The rows of R fall into several groups, and each row is roughly a mix of its group's hidden directions.
R (102 x 10):
[[ -9.5 -14.5  -4.9  -0.7  12.3 -12.9 -10.1   4.3 -32.9 -40.1]
 [ -0.2 -11.0  11.5  40.5  -7.7 -20.7   5.8   3.3 -10.7 -30.1]
 [-10.9  38.9 -23.3  10.0 -11.5  -2.4 -12.8 -24.3  15.2  -7.4]
 [ -0.3  -2.5  14.1   1.4  13.5  12.6 -43.8   4.2  13.4  28.0]
 [ 22.8  -0.9  16.1  21.5 -12.7  22.8  -6.1 -13.4 -33.9  13.0]
 [ 11.0  21.6   7.8  12.9   7.0 -14.1 -37.2   4.7  22.8 -21.6]
 [ -5.6  26.8   7.3  -9.7  35.6 -17.4 -23.7  20.1   3.7  -0.3]
 [-22.3 -30.0   4.7   1.1   3.8  -5.8 -15.3  34.9  14.0  18.3]
 [-22.2 -29.6  -6.7  -2.1 -21.6  -7.0  26.1 -11.6 -26.1  -3.9]
 [ 23.1   0.6 -10.6 -24.1  -1.0  14.5   1.5 -18.3 -30.5 -27.3]
 [ 28.4  -8.0   6.6 -31.2 -19.5  15.2   2.1 -14.6   7.2 -26.1]
 [  3.6 -19.1   3.8 -14.9  -5.3  30.3 -30.3  10.6 -17.3 -23.7]
 [-35.2  10.5 -16.6 -24.5  15.2 -24.4 -14.3  -7.1   1.8 -11.9]
 [ -4.7 -13.5  15.8   5.4  -4.2 -37.3 -14.9  -7.0 -19.7 -30.1]
 [-14.3   0.7  -8.7  19.4   8.6  -5.7 -14.6  17.3  27.2  37.9]
 [  5.6   9.8   4.9   5.2  16.8  -4.1 -41.8  11.7  31.4 -10.1]
 [ -8.1  24.9  26.8  12.4 -10.8 -11.1 -24.2 -21.0  24.2  -6.7]
 [-21.7 -46.6  10.4  19.9   0.0   7.8 -12.6  -3.2   7.6  -3.4]
 [-11.1 -30.0  -8.1 -19.0   0.4  10.7  40.3  15.6   1.3  -4.5]
 [-33.6  -4.9  24.6   4.7   2.0  11.6  -5.1 -32.4  17.3  12.5]
 [ 30.3 -17.8  41.3   8.2  -8.0  15.2   3.5  -0.9  -0.5  11.7]
 [-11.8 -20.6 -14.9 -11.7 -25.7 -14.2  15.0  -9.5 -30.5 -20.6]
 [ 26.5 -15.5  10.5  21.3  12.6  13.4  11.8  37.7   5.3   4.5]
 [  5.1  12.7  -1.7  12.7 -23.0  -2.9  -9.6  33.8 -33.6 -14.2]
 [ 14.4 -23.7  10.2  -6.5 -14.4 -42.8  -0.2  12.0  -2.0  18.8]
 [  0.1  -5.8   4.0 -30.1  -4.3 -40.3  -7.2  26.8  -8.8  -1.1]
 [  3.5 -13.5  -0.3 -27.0   8.7 -34.0 -13.7  15.5  13.1  26.4]
 [  9.2 -17.8  -0.3  22.9  14.6   7.6  -2.2  -4.6 -22.1 -41.7]
 [-22.9  -2.8 -27.6  -6.3  33.4   0.5  22.8  12.3   3.6  17.8]
 [ 19.2 -27.4   2.2   5.3  -8.2  17.6  31.3  16.4 -24.7  -7.8]
 [-19.1   7.6   9.4 -17.2  42.9   4.9 -24.3   0.9 -12.3   5.9]
 [  7.3  -3.6  -7.9   0.6 -30.5   8.0 -21.6 -33.9  18.9 -18.9]
 [ 18.6  31.4  13.7  22.6 -27.2   1.9 -18.5 -14.3  11.3   2.6]
 [ 11.2  11.4  -9.4 -32.8  33.4   0.5 -24.6   3.3  13.0  11.8]
 [ -4.2  27.4   3.5  -0.3 -21.3  -9.5  15.9  38.3   4.7  19.7]
 [-25.1   3.6  10.4  -3.5 -26.4 -30.5  -6.1 -14.0   8.2 -27.5]
 [-15.7  32.3  -5.7  14.5  16.0  35.4  -7.3   7.4  14.5  -9.4]
 [ -8.1  27.9   7.7 -20.9 -35.3  10.6   3.3 -19.5  -5.4  18.5]
 [-29.5  30.3  12.7  -1.6   9.7  29.5  -5.5 -15.8  10.5 -12.0]
 [-10.3  14.8 -18.9 -20.3 -13.1  -2.4  17.5  22.6 -30.1  21.4]
 [-24.4 -13.0   1.3  12.1 -25.9  11.3   6.5 -29.1  17.6  23.2]
 [  4.8  28.6  23.2  16.2 -33.0 -11.5 -21.0   1.1  -9.2  -7.6]
 [ 22.7  13.1   6.0  -8.9  -1.3   6.4  -0.6 -20.5 -40.9  22.6]
 [  3.8 -33.8   2.9 -26.7  -3.9 -21.6   5.6  -8.0 -30.7  -7.7]
 [-25.5   8.2  13.1  24.1 -31.3 -11.8 -11.1 -22.8  13.8   5.4]
 [  9.6 -32.9  -0.2  -9.0  -5.8  24.0  30.9  12.6 -21.7   1.7]
 [-19.4  33.6  -6.2  -7.1   1.2 -23.8 -24.9  12.5  17.4  14.7]
 [ -9.8 -47.1   2.0  12.2   1.8  -7.8 -11.3   9.0  -8.5 -25.4]
 [-16.2 -15.2  -1.9   1.1  24.0   0.8  10.9  33.1  30.4 -15.4]
 [ -9.6  -8.0 -13.9 -20.3  30.9   7.8   7.2  -7.4  32.3  22.8]
 [ -8.1 -32.3  10.1  -7.4   3.8  -4.4  37.3 -10.1  13.2  21.9]
 [-13.8 -37.2  -0.3 -19.8   7.2 -22.7  24.8 -16.9  -4.9   1.7]
 [ 20.5 -27.3  26.0 -10.8  -7.2 -15.0 -10.2 -13.2 -26.9 -14.5]
 [ 10.9   3.7  38.8 -12.5 -10.2  14.8  -1.5 -15.5  24.7 -21.9]
 [ -1.2   1.7 -12.0   8.8  -8.7   7.6 -12.9 -44.8  27.2  13.3]
 [ 31.3  -2.8   1.7   2.2 -23.1  27.1   8.5 -28.3   7.0 -16.2]
 [-36.0 -16.8   1.6   1.7   9.2 -35.4  -5.2  18.5 -11.2  -5.8]
 [-18.0  14.0  20.7  22.2 -11.6 -35.0   8.5   5.1 -22.2   7.6]
 [-27.7  -5.4 -17.4  -4.7   7.7  20.0  39.9   5.5   7.5  13.8]
 [  5.8  25.2   4.5 -11.6   1.0 -10.0 -46.5  13.6  -8.5 -10.5]
 [ -3.2  -5.6   3.2  12.1 -30.3   6.5 -30.5 -11.0  33.8  -9.9]
 [ -4.7  40.8   5.3  -5.4  13.8 -11.0  -5.4 -32.2  -4.5  17.7]
 [  5.9   3.9   4.4 -31.8  30.6 -10.0  21.6  21.9   8.3 -17.8]
 [ 13.0  -7.3  -4.5   3.8 -33.4  18.5  13.5 -29.3 -26.3   3.4]
 [-13.3  -0.3 -10.2 -33.8   1.5  11.0 -21.0  -0.8 -36.0 -13.0]
 [-18.5 -12.5  43.8 -13.3   1.0   8.7   7.0  17.4 -20.3  -3.6]
 [ -5.7 -18.5   3.7 -32.1 -13.4 -28.6   9.0  14.7 -12.0  24.5]
 [-22.1  12.6 -20.2  25.1  -2.7  -0.2 -26.0 -19.3  23.1  13.4]
 [ 29.2  14.1  -7.3   2.5 -22.1 -14.5 -30.6  15.5 -21.1  -4.9]
 [ 45.7  -7.2   0.3   5.2   9.1  12.1  18.7 -11.2  -5.9 -23.3]
 [-24.6 -33.5  10.4  14.7  27.7 -12.4  17.3  -7.2  -9.1   6.8]
 [  7.4 -22.9  31.5  26.6  -2.9 -11.3   5.2  23.5 -15.3 -15.1]
 [ -7.1  -8.9  -0.5  -1.2 -28.8 -13.1   6.7  -8.9 -37.8  27.7]
 [ 16.3  -4.9  -5.6  -0.6 -27.9  -7.4  28.6  -5.3 -32.6 -19.7]
 [-17.0   3.8   3.6   8.6   7.9 -16.0  11.5   7.6  42.1  28.0]
 [-20.8  -3.9 -13.8  -9.0  -2.9 -11.2 -42.4  28.1  -2.8  -3.4]
 [-39.0  -1.9   5.0   5.4  -0.9 -30.5 -21.1  18.3  12.2   4.1]
 [ 13.6   1.1 -20.3 -17.8 -13.6 -19.5  -6.5  32.2  -3.8  29.6]
 [  2.6 -31.0 -30.6   1.7 -21.7   2.3  15.2  16.6   0.0 -23.6]
 [-17.9 -14.1  19.1   9.5  11.2  -5.1  -4.8  32.3  33.0 -13.1]
 [-11.2  16.9   0.5   3.9   9.9  13.1 -20.0 -24.2 -12.6 -40.1]
 [  0.3   6.3  -8.6   9.4 -35.9  -7.3  22.9 -28.0 -23.4  -7.5]
 [ -3.4  23.6  22.7   5.8  -2.2  12.8  -3.5   0.5  36.6  28.6]
 [ 16.4   1.8 -29.1  -9.5  -9.1  -8.6  13.1 -40.6 -12.9 -10.0]
 [ 20.2  24.3  13.7   2.1 -15.7  38.0  -4.0   0.9   8.3  22.0]
 [-18.3  13.3 -10.3  10.1  16.7  29.9  19.6 -10.7  31.2   9.2]
 [ 25.2   7.7  -1.3 -35.2 -11.7   7.0 -28.2  -2.7 -21.4   8.4]
 [-12.5 -15.9  25.0   3.7 -19.3  -7.1  40.0  10.4  -8.4 -14.3]
 [ -8.7 -41.9  -5.3  -6.0 -11.6  28.3  15.6  11.6  15.4  -1.5]
 [ 18.6  -0.3   9.9  25.7 -35.6  11.4 -11.6 -20.6 -18.6  -6.7]
 [-21.8 -15.0  -1.0 -14.2  15.7  -0.5 -22.8  18.4  34.2  16.5]
 [ 24.4   8.2  40.2  -0.4   1.9  14.1 -29.7  -4.2   7.0  -4.4]
 [ 16.7   9.8 -29.9 -12.4 -14.1  15.1  -4.8 -39.3  -2.0   5.9]
 [ -8.3  -4.3 -26.4 -12.1 -18.7 -26.6 -17.5 -21.8  -8.3 -24.8]
 [-10.4  30.6 -27.2 -18.0  -8.3 -28.4 -10.8 -18.1  -0.4   4.7]
 [ 37.0  14.5  -5.1  -6.3   7.8  34.9 -21.4  -0.3   8.1  -0.3]
 [-26.7 -17.6 -13.0  15.9 -12.4  21.5  22.0 -15.6  -4.3  25.4]
 [-16.1  -7.6 -15.6  -8.7 -26.5 -30.3  -7.5 -18.1  -8.0 -27.3]
 [-13.1  -0.8  21.1  24.0  -4.5  -8.2 -17.9   5.6 -22.1  36.5]
 [-19.3   5.8  -8.2 -10.2  19.3 -19.6 -44.9   1.5   4.7  -9.0]
 [ 10.7 -32.1 -18.8  19.3  17.2 -21.0   6.4 -11.1  -4.0 -25.7]
 [-23.8 -38.3  -7.7  -8.3 -21.8 -10.2   8.9  23.7   4.3   7.2]]
Here is one row of each group, with its name. Which group are the others in?
[ 20.2  -5.6 -25.3  -8.6 -18.9 -12.9  -0.9 -25.3 -11.2 -31.7]	L
[ 14.5 -11.0 -37.7  -6.6  -3.5  30.9  17.2 -17.1  -1.4 -10.2]	C
[ -0.3 -18.8  32.5 -32.9  -6.1 -10.0  -7.2 -14.4 -23.5  -3.3]	V

[-33.6  -6.5 -15.6  -9.1 -14.6 -16.7 -29.2  23.3  -7.2   3.6]	L
[ -4.3   9.1   2.4  18.3 -31.1  -2.7  10.2 -30.8 -28.4  13.1]	C
[ 23.2  26.6 -18.1   1.5  -2.1 -16.8 -29.1   7.4  25.1  -7.9]	L
[-29.9   2.3 -30.3  -7.4  21.0 -24.6  -7.9   5.6  -2.2 -20.9]	V
[ 13.8   9.9  -1.9 -27.5  -8.3  -9.6  35.6 -12.6 -10.9 -26.5]	C
[ 11.6 -30.9  22.3 -15.1   7.5  14.3  15.3  32.5  -9.3  -1.7]	C
[ 13.6 -14.5   4.9   4.3  34.6  16.9  15.9 -35.0  -7.2   2.8]	L
[ -5.1 -23.9   0.8 -30.9  -3.7 -32.6  -3.4   8.9 -27.1  -2.0]	V
[-13.6  29.1 -15.4  30.5 -20.9  -7.3  10.7 -15.5  20.3  -0.2]	V
[-10.4   5.7 -19.8  22.5 -23.3  -3.8  -3.0 -16.5  27.5 -28.5]	C
[  5.6 -21.8 -19.7 -13.3 -24.7   5.3   2.9 -20.7 -26.5 -24.6]	L
